In the rows, 128 means zero.
First come named moves, each a turn or a mirror, each shown by rows before and after it. For each pair of rows after them, which moves, in which order, take the first row to the second? The first pair is done for you.
B (before |-> after):
[138 100 120 112  93 118 126 146  93 117  69 133 135 113  96 123] |-> [145 108 123 110  93 122 130 141  98 127  68 145 143 120  87 120]
[139 114 100 149 102 155 111 100 201 164 141 171 185 106 125 138] |-> [121 100  89 149 113 152  92 102 195 147 125 137 197  94 147 119]
[134 158 107 163 127 159 153  87 141 150 151 107 148 166 124 115] |-> [124 151 101 164 128 159 147  85 138 148 152  92 151 160 138 113]
F (before |-> after):
[119 146 135 173 139 165  98 153 145 155 139 146 128 114 113 125] |-> [107 119 115 141 137 168  88 140 149 128  96 126 148  98 139 115]
[115  95 119 151  94 114 126 105 155 150 140 100 159 102 144  98] |-> [125  95 125 106 107 101 123 103 109 112 109  85 131 105 154 109]
[130 152 125 170  60 113 138 106 183 170 165 152 134  95  85 111] |-> [108 103 100 105  58 113 115  80 176 123  91 109 156  61 126 107]
[ 94 129 118 138 139 127 107 124 163 169 150 105 145 120 119 126] |-> [ 98 116 115 100 143 123  96 118 133 135 107  81 148 112 138 132]
E (before |-> after):
[105  97 144 124  92  88  88 108 155  94  97 162 152 148 112 130] |-> [120 106 148 127  95  89  93 122 151  96 101 182 147 154 101 133]
[143 134 134 122 124 112 111 162 119 116  99 170 144 130 138 126] |-> [120 126 121 113 121 102 104 147 123 107  87 139 139 114 160 129]
[131  95 140 128 105 183  78 131 106 105  79 160 174 150 150 105] |-> [130  97 139 132 101 180  74 129 109 110  70 157 175 150 147 102]
A (before |-> after):
[106 129  93 186 140 134 111 151 177 164 148 149 130 126 140 116] |-> [100 125 100 167 124 109 119 126 187 173 149 138 111 110 132 131]
[108 116 122 124 123 140 112 121 101 113 105 127 147 119 154 102] |-> [107 117 122 115 115 114 121 100 113 127 100 119 129 109 157 117]
[129 129 125 155 136 156 117 143  81 118 127 141 148 131 127 107] |-> [112 130 117 122 109 105 131  88  99 142 126 110 107 108 119 144]
Z (before |-> after):
[105 142 114  73 185 127 107 136 143 126 116  79 120  77 157 142] |-> [118 168 141  86 183 101 124 147 125 137 145  92  86  90 127 162]
[132 130 136 154 139 158 104 164 113 133 143 127 158 141 124 111] |-> [124 122 127 145 145 162  93 156 105 133 129 109 158 133 146 106]
[147 118 150 123 127 134 127 126  55 137 140 110 109 171 128 138] |-> [159 115 143 138 122 155 131 135  79 153 145 145 128 179 114 137]
[146 141 133 146 169 126 100 177  74 113 119 141 111 143 128 142] |-> [151 133 133 161 161 130  99 178  97 129 130 156 124 148 112 142]
Then:
(2 to 3 moves a pair)
[138 156 168  98 101 128 160  95 208 182 163 172  97 115  71 132] |-> [139 125 159  73  94 146 146  92 215 166 125 187 127 111  74 130] : F E
[127 169 172 198  89 104 153 101 162 143 239 169  93 139  64 144] |-> [ 96 118 125 199 154 197  77 163 100  52 153 109 187 142 176  67] : E F A
[165 124 149  89 167 112 132 139  46  84 131 160  95 202  95 165] |-> [117  91 107  64 118  66 133  48 117 114 114 119 100 136 101 186] : Z A E
[174 117 141 139 119 190  88 160 136 134 111 164 186 156 146  99] |-> [161 111 127 128 128 179  72 155 130 121 100 137 188 146 165  91] : A B A
[ 91  97  99 194 139 191 134 106 165 153 174 100 193  95 147 108] |-> [ 71  98 106 162 133 135 147  67 155 147 164  48 142  72 164 141] : A Z
[106  77  84 130 109 151  99 106 181 151  84 103 196  76 180  87] |-> [114  82  82 137 122 173  96 116 178 144  89 115 210  79 180  82] : B A B
[ 96  87 140 109 148 203  72 143 120  94  83 124 152 146 135  94] |-> [117 144 183 135 158 182 104 182  79 108 136 139  95 179 101 100] : E Z F
[149  96 117  98 121 102 127 100 127 103  86 110 108 123 131 135] |-> [154 127 125 162 119 109 133 118 159 148 160 149 106 136  89 136] : F F
[156 128 136 135 147 152 119 179  78 110 115 140 140 151 121 119] |-> [155 146 146 153 145 134 124 184  90 121 150 148 114 152 114 121] : E F Z
